One turn sends every row of this set to another row. A few are shown first. Where does it send the rows asked after them?
gafos: [-2.17  2.04  0.02 -1.26  1.53  0.06  1.28 -3.32 -1.19 -0.87 -0.07  1.69
 -4.42  0.72 -0.38 -3.44  0.59  0.18  3.02 -2.31 -4.12  0.80 -0.91  2.07
  1.27 -0.29 -0.21 -0.94]
gunav: [ 1.66  1.80 -2.81 -1.00  0.50 -1.06  0.63  2.37 -2.10 -2.51 -1.30  0.85
  1.82  2.53  0.69  0.48 -1.55 -1.32 -1.94  2.31  1.27  1.71  1.88  3.50
  2.64 -0.01 -1.19  1.20]
tukit: [ 0.46 -1.06  2.44 -0.52 -0.22  1.34  0.69  1.54  3.08  0.78  0.77  0.29
  1.87 -2.89  0.27  2.98  0.57 -0.06  0.01  1.87  0.12 -2.01 -3.68 -2.19
  2.18 -3.34 -0.03 -1.62]
mipav: [-3.76 -3.62  1.67 -0.67 -0.12  0.84 -2.05 -0.20 -0.75  2.63  1.07 -0.27
 -2.80  1.14 -1.86 -0.83 -0.85  0.35 -0.29 -2.48 -0.66  0.98 -4.16 -1.81
 -1.57  2.47 -0.42 -0.27]
pefi: [-2.49  0.16 -1.02  0.31  2.23 -1.06  2.47 -1.52 -0.97 -1.93  1.50  2.50
 -3.18 -0.06  0.53 -3.72  1.85 -0.76  0.33 -3.24 -2.48  0.01 -2.11  3.47
 -0.70  0.06  0.84 -1.22]
givut: [-3.21 -1.75  1.77 -1.21  0.84 -0.76 -3.00 -1.03 -0.18  2.22  2.88 -2.18
 -2.41  1.72 -2.82 -1.11 -0.55  0.00 -1.03 -1.91 -0.29  0.51 -3.31 -1.20
 -1.53  2.42  0.27 -2.15]
Gozaz: [ 2.47 -2.98  1.24  0.84 -1.81  3.06 -1.21 -0.67 -0.22  3.24 -1.86 -1.20
  2.47  0.33 -1.03 -0.92  0.17  1.32  0.12  0.17  2.60 -0.40 -0.89 -2.09
  4.21  1.31  2.06  0.31]
Dusok: [-1.74  1.42  0.47  0.08  2.09  1.40  0.79 -1.98  0.20 -0.18  1.51  3.98
 -1.86  1.27 -0.20 -3.94  2.05 -0.08  3.01 -4.22 -2.09  0.37 -1.12  2.72
  0.21  0.15  0.45 -2.39]
zuv: [ 2.32  1.13  0.33  1.06 -1.42 -1.70 -1.48 -1.54 -0.53  2.19  0.37 -1.24
 -0.32  5.02 -0.11 -1.20  0.91  1.06  2.93  1.84  1.76  1.66  0.32  1.44
  1.34  4.16 -1.60 -1.73]
laluv: [-0.88 -1.36  2.66 -1.54 -1.26  1.18 -0.01  0.98  0.85 -0.17  1.19  0.04
  1.55 -4.23  0.38  3.60 -0.04  0.06  1.29  1.77 -1.93 -0.99 -3.64 -1.00
  1.54 -2.37  1.92 -1.95]
nosuk: [ 0.96  1.51 -2.11 -0.80  0.28 -0.14 -1.50  0.33 -1.31 -2.17 -1.77  0.42
  1.01  2.37 -0.49  0.97 -3.09 -0.91 -0.72  1.59  3.17  1.89  2.81  4.35
  2.28  0.08 -1.22  1.66]
Tasi: [-2.39  1.27 -1.90  0.91  2.15 -0.28  0.63 -2.31 -0.76  0.00  0.10  2.73
 -4.10 -0.49 -0.27 -4.66  2.80  0.05  0.76 -2.21 -2.00  1.01  1.38  1.92
  1.14 -1.10  0.52 -1.45]
folem: [ 1.92  0.30 -1.18 -1.49 -0.85  0.33 -2.32  0.67 -0.98 -3.15 -2.42 -0.63
  0.46  1.88  1.22 -0.04 -3.14 -1.62 -0.03  2.66  1.47 -0.28  2.36  3.13
  2.32 -0.58 -0.56  3.02]
Fur: [-2.05  0.08 -1.16  0.38  1.70 -0.52  0.41 -2.93 -0.62 -1.43  0.15  2.85
 -3.78 -0.24 -0.52 -4.24  1.66 -0.38  2.43 -2.93 -2.93  1.23 -1.92  1.12
 -1.18 -0.24  0.51 -2.31]
kof: [-0.10 -0.85  1.68 -0.03  0.19  0.38  0.65  1.88  1.60  2.64 -0.11  0.48
  2.66 -2.28  0.03  3.62 -1.12 -1.12  0.63  1.65 -0.22 -1.40 -3.35 -1.33
 -1.12 -3.52  1.62 -2.53]
Fulot: [ 0.59  0.79 -1.40 -0.82  0.80 -0.11 -1.45  1.06 -0.21 -3.42 -0.87 -1.41
  1.19  2.07  0.11  0.20 -3.75 -2.93 -3.22  2.04  3.18  0.55  1.82  2.56
  1.60 -0.39 -0.84  0.14]
fuda: [ 1.01  1.02 -3.09 -0.02 -0.37  0.26 -1.53  2.48  0.88 -2.63 -2.77  0.48
  0.67  3.33  0.56 -0.65 -3.40  0.65 -1.93  0.66  1.75  1.70  2.10  2.31
  2.01  0.06 -0.32  1.99]
tuso: [ 0.63 -2.60  1.77  0.86 -1.28  1.56 -2.79 -0.12 -0.02  3.89 -1.33 -0.36
  0.41 -0.89 -0.33 -0.90  0.84  1.05 -1.18  0.85  3.34 -0.02  0.47 -3.13
  3.32  1.42  2.92  0.60]
tib: [ 1.12  0.01 -0.70  0.89 -0.07 -1.51 -2.06 -2.76 -1.59  2.02  1.04 -0.51
  0.69  6.14 -0.77  0.37 -0.01  1.88  2.67  1.21 -0.14  0.71  0.41  1.74
  0.22  3.39 -1.82 -0.38]
zevod: [ 0.31  0.98  2.55  0.01 -1.83 -0.06  1.51  1.18  2.37  0.60  1.65  0.79
  1.54 -3.49  1.11  2.87  2.32 -0.76  0.72  1.72  0.00 -0.03 -4.09 -1.05
  0.16 -2.07 -0.06 -2.84]
tes: [-0.64 -1.00  2.45 -0.47 -0.51  0.04  2.38  1.78  0.46  0.60 -0.18  0.73
  2.50 -2.74  1.55  1.96  1.57 -0.60 -1.10  0.90  0.27 -2.26 -3.04 -1.46
  1.60 -4.65  0.87 -1.88]

tuso moves to givut
tes moves to pefi
Where do these go?
tukit moves to Fur
folem moves to laluv
Gozaz moves to mipav
fuda moves to kof
Tasi moves to Fulot

